One vector is turned by the same rotation once a step. Each row is the vector after some number of steps, and that number follows the row.
The counts run from 0 to 734.
[107 132  99 132 168 117 123 113 147 154 106 155 101 147  83 133 129 119
 111 124 110  95 180  78 157 186 112 114 109 156 128 134 147 170 155 121
 125 121 167 151  96 124 112 122 180]	497
[ 73 134 115 119 156 127 122 127 134 133  94 163  96  84 126 137 137 115
 108 138 104 103 162  85 141 198 166 124 106 109 137 103 136 131 163 147
 127 169 155 145 106 109 113  96 162]	594
[ 71 148 100  79 135 156 106 125 121 134 152 185 114 140 129 169 104 169
  91 144  95 120 130 145 131 166 178 122 159 147 100 105 138 153 116 150
  95 128 151 119 153 109 130 155 133]	331
[100 153 114  83 132 173 103 132 115 143 155 161 114 156 121 169 131 145
  67 161 107 127  99 139 132 142 189 105 139 151 114  68 115 156 109 141
 104 139 163 122 141 114 125 106 126]	178
[ 96 104 118 119 163 149 117 107 150 169 132 135  94 145 104 132 110 123
 129 126 104 103 141 114 167 141 175  93 166 121 139  76 115 196 162  88
 121 101 162 118 119  87 116 122 148]	602
[108 136  99 114 154 153 116 127 168 120 132 149  92 118  96 156 116 127
  71 153 130 115 175  88 146 145 138  63 107 140 127  89  94 166 133 128
 123 161 169 105 121  97 111  94 136]	6
[129 142  95 153 162 132 140 132 150 145  89 164 123 157  85 141 118 121
 111 130 119  68 166 106 167 177 132  82  98 148 147  88 155 154 132 119
 125 141 160 163 107 120  98 135 152]	358
[101 151  98 100 129 166 108 117 128 136 141 183 124 165 105 177 103 151
  74 152 125 115 110 140 138 146 159  81 136 149 107  70 144 159 113 129
  94 142 154 124 147 115 126 157 120]	469
[ 64 126 128  89 134 156 110 105 103 152 149 158  91 137 145 145 133 133
 107 145 103 150  93 126 152 173 175 140 159 141 100  85 116 167 126 137
  90 143 167 151 128 127 114  99 130]	232
[127 144  86 148 164 144 146 152 173 131 112 159 130 148 101 148 104 147
 117 133 105  67 169 125 168 161 158  82 126 140 163  79 137 157 121 112
 129 123 160 124 122  90 108 143 139]	704
[103 133 112 133 167 154 131 153 164 146 113 140 116 127 114 142 117 140
 125 139 107  85 155 122 172 143 182  89 149 119 167  68 108 185 142 112
 141 123 169 122 125  85 112 115 143]	256
[ 69 153 106 110 158 134 125 161 151 121 108 175 110 106 123 146 104 170
 122 141 116  97 168 119 167 164 155 119 159 140 143 114 101 186 128 157
 124 153 166 149 140 122 119 140 146]	392
[ 94 132 103 109 138 147 114 139 125 154 129 151 143 163 143 133 131 103
  79 131  86 111 123 130 152 201 184 147 103 127 124  93 175 120 115 108
  98 112 166 107 105  97 131 103 169]	226
[ 84 132  89 103 147 137 141 135 149 125 125 160  87 127 119 145 103 137
  69 127  98  97 193 104 162 180 141  96 100 153 123 143 120 128 118 158
 103 165 151 138 129 115 107 120 142]	590
[112 163  94 119 152 159 116 165 136 132 125 153 150 172 124 146 117 136
  89 160 130 125 109 127 185 160 138 119 108 171 126  89 121 177  96 136
 109 153 192 151 118 139 119 110 147]	375
[110 159 103  90 156 144  95 151 116 165 127 150 135 170 112 148 145 120
  67 151  98 108 117 113 141 169 172 135 108 157 122 116 160 139 128 142
 119 115 172 134 104 125 147 103 193]	379
[ 97 151 110 111 156 129 114 112 117 137 149 175 110 158 125 150 148 172
 140 137  84 133 128 117 140 181 146 164 162 177 121 101 136 180 112 129
 114 107 187 150 106 121 112 120 157]	581
[ 99 130 128 125 131 142  95 105 140 159 106 159 146 149 105 113 133  98
 117 129 143 113 120 102 154 177 124 115 133 114 117  64 148 196 151  75
 112 127 178 118 102 113 100 105 166]	461
[ 85 135 105  87 156 143 139 136 133 153 139 150  85 151 114 155 110 161
  79 122  81  80 174 131 158 157 183 104 147 159 133 139 118 151 128 158
 118 117 143 148 145 112 119 132 152]	587
[ 98 134 107 114 149 134 112 103 108 172 132 164 126 188 114 144 129 124
 120 133  89 115 103 125 152 191 155 150 137 158 107 103 179 159 135 111
  96  94 164 156 103 134 128 140 166]	326
[ 87 132 119 134 126 141 117 120 138 142  93 167 164 155 131 107 116 103
 112 122 137 105 124 120 171 208 129 128 111 109 123  76 163 164 128  94
 100 152 176 138 106 122  95 115 152]	168
[ 94 130 101 106 160 130 138  99 138 124 156 174  61 119 106 171 124 170
 114 130  75 108 177 102 126 163 166 102 153 157 127 102 118 146 128 139
 120 125 151 129 126  94 109 131 129]	642
[141 161  94 138 153 146 109 139 155 143 108 162 154 168  81 144 127 116
  93 153 140  99 136 105 159 164 119  87  94 152 132  79 153 172 124 108
 122 136 178 125 105 119 117 122 166]	67
[ 80 141 124  98 152 133  99 128 127 140 104 154  94  91 112 133 156 118
  94 147 117 118 153  77 132 178 155 122 116 122 128 103 113 155 161 147
 132 165 169 137 104 119 112  73 177]	147
[ 76 144 117  97 147 138  97 137 136 129 107 155  98  89 116 137 147 117
  78 150 126 127 162  79 135 176 148 117 107 127 116 116 108 152 150 147
 126 175 172 124 113 124 114  78 169]	146
[ 93 132  94 138 177 115 133 142 155 140  96 161 105 125 115 133 123 125
 118 125  94  90 185  88 162 196 141 132 106 137 143 130 153 146 149 129
 125 124 166 146  97 111 114 125 180]	50
[ 73 132 120 110 153 129 123 158 121 158  93 139 113 122 137 113 134 116
  95 134 108  97 156 108 174 191 170 138 119 130 142 131 120 151 149 154
 119 154 170 169 116 133 111  94 183]	340
[109 134 118 122 168 123 129 127 126 161  96 148  91 141  86 131 148 123
 104 132 108  86 165  85 156 168 144 105 119 153 147 123 129 163 155 144
 135 136 167 177 103 132 104  99 179]	495
[ 92 136  92 107 147 153 139 148 120 142 128 148 116 157 141 153 110 121
  61 141  88 103 140 134 167 187 185 117  89 151 120 114 147 100 110 155
  94 147 152 152 130 114 122 113 142]	280
[ 91 126 107 109 165 121 111 110 120 160 133 142 103 163 117 127 140 122
 111 128  90 124 147  90 161 191 130 157 126 169 115 144 139 170 139 123
 107 103 177 152  95 133 120 103 187]	635
[ 66 123 111  82 138 137  98 102 129 145 142 149  93 133 130 126 125 107
  73 130 106 143 150  87 144 188 129 136 120 144  89 138 121 156 139 125
  93 138 170 119 111 121 120  92 169]	91
[ 87 103 116 125 152 149 135  89 149 140 142 148  79 116 124 137 118 123
 120 117  84 115 155 107 146 169 173  95 147 115 133  69 119 151 141  91
 107 121 152 101 114  70 105 101 122]	57
[ 75 122 120 125 151 131 106 113 159 141 114 155 118 110 117 111 122 126
 140 123 124 118 156  94 160 180 129 125 159 111 131  91 112 208 153  84
 121 126 180 105 109 102 101 110 161]	599
